[[105 130 123 118 146 134]
 [144 142 109 140 134 126]
 [149 131 126 142 118 123]]
The bottom entry of the column that holds the largest entry?
Answer: 149
The entry directly above the largest entry: 144
The second entry from the end, reading row by row: 118
The 5th entry from the end, reading row by row?
Answer: 131
The last entry of the smallest entry's row?
Answer: 134
The 1st entry on the main diagonal: 105
The 2nd entry in reading order: 130

Questions about the table below. Counting starts at 1.
1) What is the entry in row 1 and column 2?
2) What is the entry in row 2 and column 2?
3) What is the entry just right of 151?
4) What is the entry in the top-left corner?
5) What is the entry at row 3, column 1?
6) What is the entry directly below 151?
7) What is the entry in row 2 and column 1?
8) What is the entry directly above 108?
[[132 116 118 112 134 138 144 148 126 115 141 113 132 151 125]
 [123 101 128 111 139 135 130 149 107 127 144 104 113 143 129]
 [117 126 143 138 141 121 138 118 138 130 126 139 132 130 137]
 [130 127 132 127 131 137 118 138 118 142 135 125 119 126 136]
 [118 119 134 129 137 118 142 121 135 121 128 129 133 136 131]
 [131 155 125 141 114 123 125 100 148 124 101 153 143 109 123]
 [127 125 129 139 132 104 157 122 149 111 137 130 148 143 123]
 [120 124 139 130 140 130 132 128 129 134 130 133 126 132 138]
 [136 126 114 113 117 141 113 138 111 127 126 115 117 123 118]
 [123 104 126 112 135 133 128 145 108 125 140 106 114 139 126]]
1) 116
2) 101
3) 125
4) 132
5) 117
6) 143
7) 123
8) 111

W =
[[129 127 138 139 144 111 119 136 133 123 144]
 [124 126 138 136 140 114 120 133 136 125 136]
 [126 125 116 121 114 144 135 121 128 133 114]
 [129 128 115 119 112 145 136 120 122 134 112]
 [131 146 116 120 107 146 123 118 112 139 110]
 [131 135 135 130 134 117 121 129 124 128 132]
 [131 143 116 120 109 145 126 119 111 137 113]
 [131 143 118 122 112 143 124 121 113 136 117]
 [135 113 138 133 149 108 140 141 129 111 154]
 [132 143 115 118 107 146 127 118 111 138 110]
 [136 123 135 130 141 111 131 133 120 123 139]
 [131 145 115 119 106 147 125 117 111 140 109]
 [130 125 118 121 118 140 136 123 122 132 118]
 [132 112 137 133 149 108 142 140 133 113 149]
 [126 135 135 131 131 123 117 128 132 130 129]
 [132 130 119 123 121 135 133 124 116 131 122]]
Counting starts at 1.
Give the entry in row 1 and column 3.
A: 138
The entry at row 1, column 1 is 129
Give the entry in the bottom-left corner.
A: 132
The entry in row 2 and column 1 is 124
Give the entry at row 1, column 2.
A: 127
Give the entry at row 3, column 1.
A: 126
Give the entry directly below the smallest entry.
A: 118
Give the smallest entry.
A: 106
Give the entry in the top-right corner.
A: 144
Give the bottom-right entry.
A: 122
Give the entry in row 2 and column 3.
A: 138
Give the entry directly above the smallest entry.
A: 141
Give the entry just left of the smallest entry.
A: 119
Give the top entry of the column that holds the smallest entry.
A: 144
The entry in row 3 and column 3 is 116
Give the entry just right of the smallest entry.
A: 147
The bottom entry of the column that holds the smallest entry: 121

B =
[[156 118 107 120 133 134 143]
 [133 134 143 114 110 138 154]]
Which number is the bottom-left entry? 133
The entry just left of the smallest entry -> 118
Which number is the fourth entry in reading order? 120
The top-right entry -> 143
Which number is the smallest entry in the last row? 110

[[128 148 126 129 127 131 119 124 127 129 143 127 128 140 141]
 [126 140 130 125 127 134 128 124 133 120 131 124 124 137 133]
 [132 126 121 134 130 117 118 129 117 147 140 136 136 124 132]
 [129 136 124 131 129 123 119 126 123 138 141 132 132 131 136]
 [126 122 135 123 124 137 140 128 138 110 111 122 121 129 119]
 [127 126 132 125 125 133 134 127 134 118 120 125 124 130 123]
 [125 134 134 123 125 139 136 125 138 109 119 121 120 135 126]
 [131 121 123 133 129 118 122 130 120 143 134 135 135 123 128]
 [131 127 122 133 129 118 119 128 118 146 140 135 136 125 132]
 [127 139 128 127 127 131 125 125 130 126 134 127 127 135 134]
 [128 115 130 127 126 127 134 130 130 125 118 129 127 123 119]
 [131 123 122 133 129 116 120 130 118 146 137 136 136 123 130]
 [128 101 130 129 128 121 137 134 127 131 113 133 129 114 112]]
Indices start at 1.
The top-right entry -> 141
Read off the bottom-left entry.
A: 128
Read off the entry in row 2 and column 2.
A: 140
Read off the top entry of the column that holds the largest entry.
A: 148
The entry in row 2 and column 1 -> 126
Read off the entry at row 1, column 1.
A: 128
The entry directly above the centre entry: 127
Read off the entry in the bottom-right corner.
A: 112
The entry just left of 114 is 129
The entry in row 3 and column 1 is 132
Read off the entry directly above the smallest entry.
A: 123
The entry in row 1 and column 3: 126
The centre entry: 125
Read off the bottom entry of the column that holds the largest entry.
A: 101
The entry just right of the centre entry is 138
Read off the entry just left of the centre entry.
A: 136
Read off the entry just right of the smallest entry.
A: 130

[[124, 124, 128, 137, 133, 137, 121, 123, 128, 131, 129, 123], [125, 125, 125, 136, 124, 136, 114, 123, 144, 126, 133, 115], [125, 134, 124, 126, 124, 119, 135, 123, 124, 135, 114, 124], [119, 114, 118, 134, 125, 115, 139, 119, 142, 123, 133, 122], [134, 118, 125, 121, 118, 120, 132, 129, 146, 117, 151, 123], [128, 128, 130, 131, 131, 123, 128, 127, 128, 117, 136, 133], [123, 126, 125, 132, 115, 125, 127, 112, 128, 144, 117, 109], [123, 132, 126, 122, 113, 115, 126, 128, 135, 131, 112, 115], [125, 126, 132, 134, 130, 131, 123, 123, 128, 127, 127, 128], [128, 121, 128, 133, 135, 129, 129, 128, 127, 124, 143, 129], [127, 117, 126, 133, 130, 127, 119, 123, 144, 125, 140, 125], [124, 126, 131, 125, 127, 119, 134, 128, 129, 114, 127, 128], [126, 131, 130, 126, 134, 119, 145, 132, 118, 124, 113, 138]]
The entry just right of the largest entry: 123
The entry just left of 145 -> 119
The minimum?
A: 109

A =
array([[129, 128, 129, 130, 124, 130, 130, 130, 133, 130, 133, 129, 131,
        129],
       [126, 128, 130, 132, 123, 130, 133, 131, 138, 131, 143, 131, 127,
        130],
       [130, 128, 125, 121, 132, 122, 122, 123, 109, 123, 109, 126, 135,
        126],
       [146, 128, 133, 138, 132, 132, 132, 132, 118, 134, 105, 129, 153,
        132]])
Find the entry just right of the smallest entry.
Answer: 129
Find the entry just left of 125.
Answer: 128
The minimum -> 105

Questions about the array below.
1) Which number is the bottom-left entry?
2) Which number is the entry in the top-left corner?
3) Which number is the entry in the bottom-right corner?
4) Which number is the top entry of the column that holds the smallest entry?
5) Which number is the 1st entry on the diagonal from the top-right corner?
6) Which number is the third entry on the diagonal from the top-right corner?
[[125 143 136 137 130 119 132 141 130 120]
 [130 140 138 127 141 137 146 137 140 124]
 [124 136 144 139 129 120 145 133 147 136]
 [129 129 137 139 129 136 134 139 128 136]
 [140 147 131 130 127 138 146 143 147 140]
 [126 147 146 139 129 121 145 131 145 136]
 [137 132 134 125 142 130 131 130 145 132]
 [126 143 136 138 130 120 132 141 130 133]
 [130 144 148 129 128 126 135 141 142 140]
 [140 128 149 130 140 138 136 137 139 140]
 [139 134 133 127 142 135 133 131 145 137]
 [123 147 144 137 142 118 144 133 147 121]
 [123 139 130 139 129 133 131 143 136 136]
 [130 140 149 139 128 125 135 138 128 124]]
1) 130
2) 125
3) 124
4) 119
5) 120
6) 133
